In the rows, 128 means zero.
Turns, then the turns between two rows, first turn first; the first pair answered:
turn X:
[117 121 133 131 129 143 137 114 123 137 133 111 119 115 137 140 132 142
 140 141 127 129 108] |-> [125 117 131 131 129 137 128 118 128 133 142 116 117 111 134 143 129 140
 140 136 129 117 107]
[129 150  98 120 108 118 103 164 132  99 138 135 129 145 129  86 115  86
 152 118 109 140 152] |-> [111 163 102 122  99 126 121 143 131 110 115 127 140 148 135  71 120 107
 142 124 107 166 150]
[137  96 115 141 136 107 127 125  97 170 141 169  87 134 108 131  88 106
 126 118 146  72 139] |-> [115 108 114 149 146 111 139 128  79 158 111 166  82 130 120 104 100  86
 124 111 146  98 154]
turn T:
[103 108 122 122 165 145 131  73 130 153 139 130 139 144 124 179 116 182
 170 154 131 126 119] |-> [116 116 119 109 128 142 145  72 154 134 137 129 175 146 110 154 104 198
 152 158 131 138 115]
[127 101 112 135 146 153 115 158 130 137  88 118 151 112  99 177 101 111
 106 130 157 135 127] |-> [133 102 111 132 136 154 118 161 136 131  87 118 160 115  92 170  98 117
 100 134 154 138 125]
[111  98 120  88  79 132 137 103 195  94 124 144 174 158 140 149 122 215
 168 113 112 115  67] |-> [ 82  86 130  90  87 131 132 122 182  65 113 140 159 154 173 131 135 178
 182  89 118 122  71]
turn S:
[192 140 127 132  91 141 150 104 142 141 169 124 129 176 105 135 179 168
 122 107 106  99 130] |-> [184 126 126 140 120 134 123 124 119 142 175 129  96 168 113 148 185 124
 139  89 111  75 143]
[ 94 114 165 116 121 131 153  99 155 134 149 120 138 107 148 135 113 179
 116 141 121 102  78] |-> [ 93 116 157 131 175 132 126 112 113 152 143 126  91  97 149 154 122 133
 136 130 124  87 102]
[ 91  73 144 131  64 100 156 151 199  47 128 145 129 104 218  70 133 107
 148 105 134 127 108] |-> [ 82 136 114 175 183 134 146 120  82 138  74 144  53  88 176  78 155  54
 142 132 128 163 178]
turn N:
[108 115 167 139 152 151 142 107 130 164 121 104  98 114 162 187 162 150
 148 149 124 125 100] |-> [124 116 148 145 172 134 112 147  95 139 126 115  72 101 148 177 154  84
 154 127 125 105 134]
[116 123 132 133 136 124 115 133 120 130 126 138 110 120 141 126 132 113
 142 118 137 134 129] |-> [110 124 140 133 129 128 129 120 132 138 124 130 123 124 147 129 137 137
 140 127 134 143 119]
[144 134 110 154  60  99  91 117 148 150 137 159 102 137 104 108 139  92
 106 119 111 114 137] |-> [120 144 119 153  51 108 116 104 148 145 112 153 114 141 115  84 148 102
 103 126 113 149 133]
[137 128 118 144 154 122 118 140  96 131 112 137 111 125 110 110 132  84
 132 122 131 128 155] |-> [114 132 139 135 130 141 154  95 129 155 102 119 140 137 128 116 144 152
 124 150 124 154 122]
Pairs:
Between the rows of a pair lie 2 to 3 turns.
[128 159  95 178 130 134  98 115  60 147  81 152 107 105 125 120 168 115
 110 138 128 142 178] |-> [155 170  85 167  99 133 113 109  85 147  91 157 139 115 101 112 154 146
  85 153 122 147 173]	T then T
[156 131 125 121  93 123 146 120 158 135 139 127 173 138  90 131 115 165
 100 153 123 117 112] |-> [ 88 133 139 144 168 137 136 120  87 135  91 116 102 123 142 123 157  93
 138 133 127 146 140]	S then N then T
[ 94 110 125 129 140 108 113 122 157 144 153  95 145  96 205 145 152 179
 118 124 125  91  84] |-> [150 158  80 139 164 115 110 117 126 191 151 108 145  89 126 145 129 178
  82 152 116  91 123]	N then S then N
[130  94 140 111 104 118  89 133 161 170 165 151 115 133 138 160 141 136
 120 120  92  91 124] |-> [145 140 121 113  94 131 118 114 149 186 134 151 145 140 100 124 133 157
  85 147  91 131 147]	S then T
[110 139 139 147  94 115 155  90 143 148 118 100 126 136 147 132 140 160
 129 130 142 154  85] |-> [157 166 107 157 114 115 139 100 117 180 124 117 111 130  92 140 121 143
 110 140 136 138 119]	N then S
[144 120 110 110 116 105 101 120 150 108 126 136 134 150 123 139 129 125
 109 101 136 119 133] |-> [126 143 106 117 132 118 113 109 123 114  98 130 129 146 127 116 140 114
 101 110 133 145 147]	T then X then S
[131 125 152 105 137 134 123  96 134 233 123 158 139 139  71 140 123 245
 111 134 150 134 134] |-> [ 86 109 168  85  82 109 144 147 145 103  87 148 177 137 132  36 136 184
 119  86 159 181 135]	T then T
[ 93 130 131 132 122 127 141 143 108  78  81 124 123 127 140  69 147  85
 136 115 135 177 145] |-> [106  95 155 113  83 132 146 105 182 114 134 115 157 146 146 133 137 179
 139 140 129 139  84]	N then T
[ 91 141 126 138 110 147 179  98 142 141  83 117 154 141 148  88 174 188
 109 164 128 194 119] |-> [169  78 108 125  95  88  89 190 171  97 182 155 136 123 123 152 124 130
 141 116 141  69 109]	X then T then N
[138 134 120 118 164 127 176 119 108  91 118 130 148 132 140 165 131  96
 109 143 129 152 164] |-> [130 119 134 111 145 127 185 111 130  80 123 129 161 137 154 167 129 117
 111 141 131 153 146]	N then T then T
[141 104 140 125 119 119 114 153 139 101 154 148 123 128 159 146 112 115
 147 114 135  94 126] |-> [155 109 132 127 124 121 114 141 141 125 164 145 121 130 143 163 109 133
 142 126 135  86 126]	T then T
[137 150 103 114 127 137 149 103 126 162 102 124 156 136 113 111 110 158
  98 151 136 158 126] |-> [131  85 126 107 124 109 100 149 146 119 148 136 126 127 158 151 107 114
 143 107 145  96 103]	S then T
[109 128 118 122 130 128 117 166 105  69 104 132 117 129 139  83 134  64
 139 105 145 138 165] |-> [128 105 120 117 124 112  94 179 123  71 141 140 109 128 135 117 118  68
 148  98 145  96 154]	N then X then N
[131 100 125 134 123 104 116 158 144  89 131 139 136 143 132 135 112 104
 129 121 140  98 143] |-> [124  90 135 133 116 107 123 137 164 107 142 136 138 148 137 155 119 137
 135 129 139  92 125]	S then N then S
[155 130 128 127  95 124 142 136 139  77 114 122 168 140 128  97 116 137
 113 124 129 151 118] |-> [131 112 137 130 113 119 124 151 127  59 113 120 143 135 157 101 128 105
 135 106 133 143 117]	X then T
[148 142 129 129 134 131 119 126 155 167 143 113 119 136 136 166 124 191
 110 144 137  94 124] |-> [159 143 108 122 130 105  99 183 133  97 134 130 116 123 135 120 116 110
 111 105 146  97 156]	T then N then T
[155 151  98 125 108 131 119 154 122 116 159 146 130 137  89 151 117  95
 118 114 141 151 164] |-> [152 139 108 119  96 139 127 128 151 141 171 141 144 145  93 176 116 142
 114 127 135 142 136]	N then N
[119 165 105 151 169 174 160 105  84 166  69 123 129 112  77  92 120 132
 113 163 122 166 148] |-> [187 145  84 131 118 145 136 141 130 136 128 143 166 115  37 103  83 145
  99 161 123 112 136]	X then N then T
[141 136 119 137 143 113 114 166  95  87 109 114 137 114  65  83  96 117
 101  80 120 173 163] |-> [ 96  66 164 134 148 114  92 152 137  98 150 103 112 114 143 158 116 149
 157  64 125 123 102]	T then N then S
[129 114 146 138 140 152 128 110 122 157 145 111 127 112 121 142 137 138
 145 170 133 136 126] |-> [142 123 138 128 107 144 143 118 134 131 141 114 157 117 105 111 128 145
 128 168 131 149 125]	N then S
[102 128 147 126 108 131 147 110 144 111 117 128 145 135 140 111 142 160
 122 125 124 150 108] |-> [150 153 114 131 120 126 131 118 125 143 130 140 141 133  81 120 119 151
 105 137 123 129 135]	N then S then T
[149 142 112 141 169 173  88  88 125 167 151 128  89 114  93 174 138 147
 152 132 125 100 134] |-> [114 121 137 115  86 154 125 118 172  49 127 119 151 122 151  88 153 135
 150  96 132 147 112]	S then T then T
[104 117 144 149 174 137 105 145  95 133  90 134  72 103 155 126 139  62
 169 113 136 119 141] |-> [ 94 122 165 141 147 160 153  79 141 184  88 115 119 121 153 149 146 173
 148 157 124 145  96]	N then T
[160 131 105  97 113 126 115 145 117 128 189 142 145 150  49 141  91 203
  86 163 141  63 117] |-> [161 129  96  97 118 107  99 189  93  80 175 151 134 139  50 103  93 136
  91 133 146  67 142]	X then T
[109 109 165 108  99 150 135 142 104 116 106 138 164 129 158 131 119 134
  97 139 117 152 122] |-> [131 114 154 112 124 151 117 136  92 160 128 143 137 124 131 176 111 139
  97 150 115 118 130]	S then T then T
[139 142 125 101  70 131 174 100 176 124 131 127 186 145 100  93 124 185
  98 163 121 154  97] |-> [166 122 110 129 170 113  82 149 102 161 166 151  75 117  86 169 119  82
 145 132 129  73 148]	X then S
[144 106 111 123 112 106 126 131 140 129 160 125 139 139 113 163 100 104
 134 107 148  97 116] |-> [101 116 118 133 137 115 134 130 107 111 115 117 120 133 144 129 125  73
 146  95 150 135 131]	T then N then T
